[[146 107 125 111 138 158 153 127 142 121 150]
 [144 113 103 117 111 124 134 125 132 110 119]
 [134 124 129 125 132 136 136 127 131 128 135]
 [142 115 107 119 114 127 134 127 133 111 121]
 [138 116 127 116 137 144 143 121 128 123 142]]
->
[[138 116 127 116 137 144 143 121 128 123 142]
 [142 115 107 119 114 127 134 127 133 111 121]
 [134 124 129 125 132 136 136 127 131 128 135]
 [144 113 103 117 111 124 134 125 132 110 119]
 [146 107 125 111 138 158 153 127 142 121 150]]

[[154 135 158 127 129 107]
 [146 137 152 129 129 108]
 [138 136 156 127 131 108]]
->
[[138 136 156 127 131 108]
 [146 137 152 129 129 108]
 [154 135 158 127 129 107]]

[[100 135 152 117 101 135 109 110 124 148 131 151 105 117 105 126]
 [142 125 121 132 142 125 136 141 136 125 127 121 142 138 137 135]
 [108 135 144 122 106 138 119 110 118 138 137 145 109 113 114 119]
 [133 121 131 119 127 133 135 133 133 137 139 135 138 131 125 133]
 [132 139 130 141 134 132 132 129 128 125 129 128 128 129 138 127]
 [123 134 130 131 119 139 134 116 114 124 140 132 120 113 129 114]]
->
[[123 134 130 131 119 139 134 116 114 124 140 132 120 113 129 114]
 [132 139 130 141 134 132 132 129 128 125 129 128 128 129 138 127]
 [133 121 131 119 127 133 135 133 133 137 139 135 138 131 125 133]
 [108 135 144 122 106 138 119 110 118 138 137 145 109 113 114 119]
 [142 125 121 132 142 125 136 141 136 125 127 121 142 138 137 135]
 [100 135 152 117 101 135 109 110 124 148 131 151 105 117 105 126]]

[[108 142 145]
 [137 125 109]
 [140 126 125]
 [101 124 112]
 [122 139 121]
 [119 112 145]
 [125 119 126]
 [119 126 127]
 [120 123 141]
 [137 113 154]
 [139 119 116]
 [131 117 129]]
->
[[131 117 129]
 [139 119 116]
 [137 113 154]
 [120 123 141]
 [119 126 127]
 [125 119 126]
 [119 112 145]
 [122 139 121]
 [101 124 112]
 [140 126 125]
 [137 125 109]
 [108 142 145]]

[[124 131]
 [122 118]
 [133 133]
 [122 133]
 [131 129]
 [128 136]
 [138 134]
 [121 128]
 [114 150]
 [142 141]
 [125 127]
 [133 142]]
->
[[133 142]
 [125 127]
 [142 141]
 [114 150]
 [121 128]
 [138 134]
 [128 136]
 [131 129]
 [122 133]
 [133 133]
 [122 118]
 [124 131]]

[[123 115 123 143 157 146 115]
 [114 131 144 148 143 131 115]
 [119 134 145 148 142 127 109]
 [117 133 138 126 114 120 141]
 [129 116 117 124 127 125 126]
 [122 132 134 125 114 114 125]
 [148 134 118 115 127 136 130]
 [126 138 133 118 114 130 150]
 [113 125 140 150 148 131 111]
 [129 117 111 117 131 138 133]
 [140 119 113 124 138 134 117]]
->
[[140 119 113 124 138 134 117]
 [129 117 111 117 131 138 133]
 [113 125 140 150 148 131 111]
 [126 138 133 118 114 130 150]
 [148 134 118 115 127 136 130]
 [122 132 134 125 114 114 125]
 [129 116 117 124 127 125 126]
 [117 133 138 126 114 120 141]
 [119 134 145 148 142 127 109]
 [114 131 144 148 143 131 115]
 [123 115 123 143 157 146 115]]

[[135 108 121 122 112]
 [122 145 142 126 115]
 [121 123 119 126 146]
 [120 127 122 127 144]
 [121 126 121 127 144]
 [132 129 135 126  99]
 [126 140 141 126 106]
 [120 119 116 124 145]
 [134 106 118 121 114]
 [136 118 126 125  99]]
->
[[136 118 126 125  99]
 [134 106 118 121 114]
 [120 119 116 124 145]
 [126 140 141 126 106]
 [132 129 135 126  99]
 [121 126 121 127 144]
 [120 127 122 127 144]
 [121 123 119 126 146]
 [122 145 142 126 115]
 [135 108 121 122 112]]

[[137 125 146 118 151]
 [132 137 123 117 122]
 [132 138 123 117 122]
 [125 110 136 130 131]
 [131 137 118 124 125]]
->
[[131 137 118 124 125]
 [125 110 136 130 131]
 [132 138 123 117 122]
 [132 137 123 117 122]
 [137 125 146 118 151]]

[[132 132 137 132 131]
 [140 133 132 135 131]
 [133 136 129 134 135]
 [140 133 129 135 131]
 [134 133 132 144 131]
 [133 130 130 133 130]
 [136 134 128 130 134]
 [134 154 141 137 132]
 [131 135 132 132 135]]
->
[[131 135 132 132 135]
 [134 154 141 137 132]
 [136 134 128 130 134]
 [133 130 130 133 130]
 [134 133 132 144 131]
 [140 133 129 135 131]
 [133 136 129 134 135]
 [140 133 132 135 131]
 [132 132 137 132 131]]
